50 stands for zero in the data rows.
Here are some points, one per row:
[47, 18, 36, 31, 55, 33, 92, 39, 54, 52, 59, 49, 37, 52, 43, 68, 68, 49, 59, 39, 49, 32, 47, 45, 57, 52, 62, 46, 65, 39, 43, 47, 29, 72]
[49, 24, 38, 47, 55, 57, 47, 63, 53, 41, 69, 31, 87, 35, 60, 37, 36, 59, 46, 41, 56, 39, 43, 24, 55, 66, 58, 47, 49, 68, 49, 48, 53, 53]
[51, 66, 43, 51, 50, 65, 67, 62, 45, 59, 51, 68, 31, 69, 60, 45, 40, 71, 56, 23, 36, 56, 47, 36, 57, 56, 50, 29, 37, 62, 66, 37, 37, 15]
[62, 67, 43, 47, 45, 54, 58, 43, 57, 58, 36, 54, 53, 76, 54, 52, 59, 55, 67, 76, 47, 34, 80, 44, 58, 66, 66, 44, 61, 60, 28, 62, 72, 35]
[52, 43, 31, 55, 64, 38, 71, 42, 37, 52, 48, 68, 54, 41, 64, 71, 33, 49, 57, 29, 35, 82, 75, 61, 48, 47, 61, 74, 20, 28, 39, 67, 40, 54]
[39, 37, 61, 41, 50, 51, 39, 49, 68, 22, 53, 67, 66, 49, 64, 24, 53, 40, 48, 77, 57, 37, 50, 75, 23, 53, 53, 31, 54, 47, 65, 70, 36, 36]
[36, 46, 59, 49, 43, 76, 46, 77, 69, 67, 61, 99, 41, 49, 34, 58, 47, 86, 49, 46, 68, 27, 33, 58, 32, 32, 53, 99, 57, 45, 52, 66, 59, 55]
[64, 48, 65, 68, 22, 59, 39, 27, 55, 45, 65, 61, 50, 58, 53, 37, 61, 65, 62, 65, 31, 46, 46, 50, 57, 56, 41, 81, 55, 38, 47, 23, 34, 59]
[40, 10, 55, 73, 57, 22, 39, 48, 43, 56, 51, 46, 39, 84, 16, 44, 50, 46, 54, 59, 50, 49, 49, 48, 41, 71, 46, 50, 23, 44, 56, 49, 45, 43]
[68, 62, 25, 45, 60, 59, 56, 44, 39, 49, 36, 37, 59, 45, 60, 66, 56, 57, 53, 68, 72, 48, 58, 70, 51, 73, 33, 47, 58, 64, 49, 45, 63, 59]
[33, 67, 59, 48, 45, 47, 53, 57, 43, 32, 67, 65, 59, 32, 34, 32, 71, 44, 46, 36, 65, 69, 66, 44, 32, 72, 32, 33, 60, 67, 24, 34, 61, 33]
[60, 54, 52, 42, 78, 41, 41, 50, 64, 38, 47, 87, 70, 44, 42, 34, 60, 49, 39, 56, 17, 63, 47, 34, 44, 34, 54, 34, 41, 44, 48, 67, 64, 59]
[37, 54, 49, 44, 67, 73, 47, 62, 39, 49, 63, 37, 59, 46, 51, 25, 69, 53, 61, 35, 31, 45, 45, 57, 76, 44, 46, 52, 37, 44, 59, 61, 67, 46]
[60, 56, 66, 53, 59, 70, 74, 55, 31, 48, 75, 56, 42, 44, 66, 70, 63, 51, 19, 77, 75, 67, 52, 55, 85, 78, 64, 47, 51, 54, 61, 50, 61, 47]
[36, 43, 29, 43, 27, 39, 57, 39, 52, 55, 52, 25, 27, 49, 65, 47, 60, 46, 33, 72, 27, 64, 24, 54, 42, 44, 55, 58, 48, 45, 54, 28, 91, 42]
[41, 10, 44, 72, 50, 27, 57, 39, 22, 58, 33, 64, 55, 65, 43, 22, 41, 52, 55, 42, 49, 64, 46, 52, 72, 18, 30, 53, 69, 51, 44, 66, 52, 43]
[79, 70, 40, 29, 31, 50, 47, 54, 34, 42, 52, 35, 67, 47, 35, 58, 42, 53, 62, 38, 82, 46, 63, 50, 57, 49, 51, 31, 68, 20, 49, 51, 73, 55]
[52, 35, 65, 62, 63, 47, 72, 66, 38, 61, 37, 29, 55, 41, 48, 63, 61, 66, 46, 50, 40, 53, 63, 59, 35, 43, 46, 49, 50, 47, 53, 43, 60, 59]
[38, 49, 60, 67, 29, 45, 57, 63, 91, 64, 21, 31, 58, 32, 36, 71, 48, 43, 40, 60, 55, 44, 57, 36, 74, 56, 31, 51, 44, 44, 52, 65, 46, 46]
[58, 5, 54, 49, 54, 55, 29, 44, 55, 56, 37, 52, 15, 42, 50, 41, 37, 31, 74, 42, 60, 54, 50, 47, 60, 36, 59, 38, 22, 31, 42, 40, 48, 56]
[47, 80, 52, 82, 67, 51, 35, 34, 44, 37, 65, 27, 45, 46, 38, 92, 39, 50, 53, 62, 51, 41, 45, 40, 41, 26, 49, 50, 60, 41, 50, 36, 63, 34]
[62, 68, 50, 46, 40, 50, 75, 41, 55, 27, 25, 45, 57, 61, 36, 21, 40, 47, 56, 52, 60, 54, 29, 55, 38, 37, 85, 63, 38, 50, 51, 58, 32, 33]
[55, 44, 63, 57, 46, 72, 25, 25, 41, 90, 47, 44, 66, 43, 62, 63, 47, 45, 46, 28, 43, 57, 51, 66, 48, 45, 54, 35, 64, 63, 56, 42, 48, 57]
[40, 71, 36, 45, 35, 67, 63, 60, 15, 70, 51, 55, 41, 43, 34, 46, 47, 28, 37, 76, 48, 50, 63, 28, 44, 52, 50, 26, 61, 38, 60, 44, 22, 64]
[50, 45, 54, 39, 58, 35, 17, 82, 64, 43, 40, 25, 40, 84, 32, 47, 49, 41, 24, 42, 44, 55, 63, 53, 51, 32, 63, 60, 63, 55, 48, 24, 38, 56]
[75, 56, 45, 46, 34, 46, 73, 36, 59, 38, 66, 48, 30, 49, 62, 38, 43, 26, 48, 47, 78, 44, 62, 52, 29, 33, 24, 54, 55, 85, 53, 56, 57, 80]
[64, 49, 49, 46, 63, 76, 22, 65, 50, 47, 46, 28, 56, 43, 88, 57, 61, 51, 55, 69, 47, 61, 42, 39, 18, 60, 22, 59, 51, 44, 44, 74, 36, 46]
[30, 70, 69, 33, 45, 32, 38, 53, 45, 49, 52, 42, 48, 68, 63, 35, 33, 58, 80, 64, 63, 58, 48, 53, 58, 61, 62, 49, 34, 50, 58, 39, 53, 89]
[48, 80, 51, 74, 47, 34, 21, 53, 41, 52, 55, 67, 50, 35, 70, 50, 69, 66, 42, 35, 60, 31, 51, 47, 50, 41, 70, 49, 57, 50, 62, 65, 38, 56]
[55, 69, 63, 31, 50, 28, 45, 64, 56, 82, 37, 63, 46, 50, 66, 46, 42, 26, 63, 55, 31, 35, 23, 49, 47, 62, 30, 65, 59, 52, 46, 44, 40, 36]
[42, 40, 47, 40, 36, 34, 61, 26, 59, 34, 48, 40, 54, 46, 40, 58, 58, 51, 49, 38, 40, 52, 42, 58, 63, 38, 45, 34, 13, 65, 39, 38, 31, 38]
[31, 77, 45, 49, 80, 49, 51, 28, 70, 57, 49, 52, 50, 33, 35, 35, 44, 47, 38, 28, 62, 45, 60, 54, 46, 64, 58, 64, 60, 49, 51, 48, 57, 35]
[49, 38, 52, 47, 45, 66, 37, 61, 62, 24, 56, 53, 42, 51, 47, 94, 23, 49, 36, 28, 19, 49, 31, 59, 61, 53, 48, 47, 66, 65, 55, 63, 42, 58]
There is one direction along which these points spread out most. Take the direction at right angles to it along which they spread out most. Go by this last direction. How many in every 100 of the points above lie lower along it than each point below? Round to a whole number. More than half of the points above lie lower than the first one.
[68, 62, 25, 45, 60, 59, 56, 44, 39, 49, 36, 37, 59, 45, 60, 66, 56, 57, 53, 68, 72, 48, 58, 70, 51, 73, 33, 47, 58, 64, 49, 45, 63, 59] 88
[75, 56, 45, 46, 34, 46, 73, 36, 59, 38, 66, 48, 30, 49, 62, 38, 43, 26, 48, 47, 78, 44, 62, 52, 29, 33, 24, 54, 55, 85, 53, 56, 57, 80] 76
[50, 45, 54, 39, 58, 35, 17, 82, 64, 43, 40, 25, 40, 84, 32, 47, 49, 41, 24, 42, 44, 55, 63, 53, 51, 32, 63, 60, 63, 55, 48, 24, 38, 56] 33
[79, 70, 40, 29, 31, 50, 47, 54, 34, 42, 52, 35, 67, 47, 35, 58, 42, 53, 62, 38, 82, 46, 63, 50, 57, 49, 51, 31, 68, 20, 49, 51, 73, 55] 94
[38, 49, 60, 67, 29, 45, 57, 63, 91, 64, 21, 31, 58, 32, 36, 71, 48, 43, 40, 60, 55, 44, 57, 36, 74, 56, 31, 51, 44, 44, 52, 65, 46, 46] 48
[51, 66, 43, 51, 50, 65, 67, 62, 45, 59, 51, 68, 31, 69, 60, 45, 40, 71, 56, 23, 36, 56, 47, 36, 57, 56, 50, 29, 37, 62, 66, 37, 37, 15] 30
[41, 10, 44, 72, 50, 27, 57, 39, 22, 58, 33, 64, 55, 65, 43, 22, 41, 52, 55, 42, 49, 64, 46, 52, 72, 18, 30, 53, 69, 51, 44, 66, 52, 43] 58
[55, 69, 63, 31, 50, 28, 45, 64, 56, 82, 37, 63, 46, 50, 66, 46, 42, 26, 63, 55, 31, 35, 23, 49, 47, 62, 30, 65, 59, 52, 46, 44, 40, 36] 15
[37, 54, 49, 44, 67, 73, 47, 62, 39, 49, 63, 37, 59, 46, 51, 25, 69, 53, 61, 35, 31, 45, 45, 57, 76, 44, 46, 52, 37, 44, 59, 61, 67, 46] 27
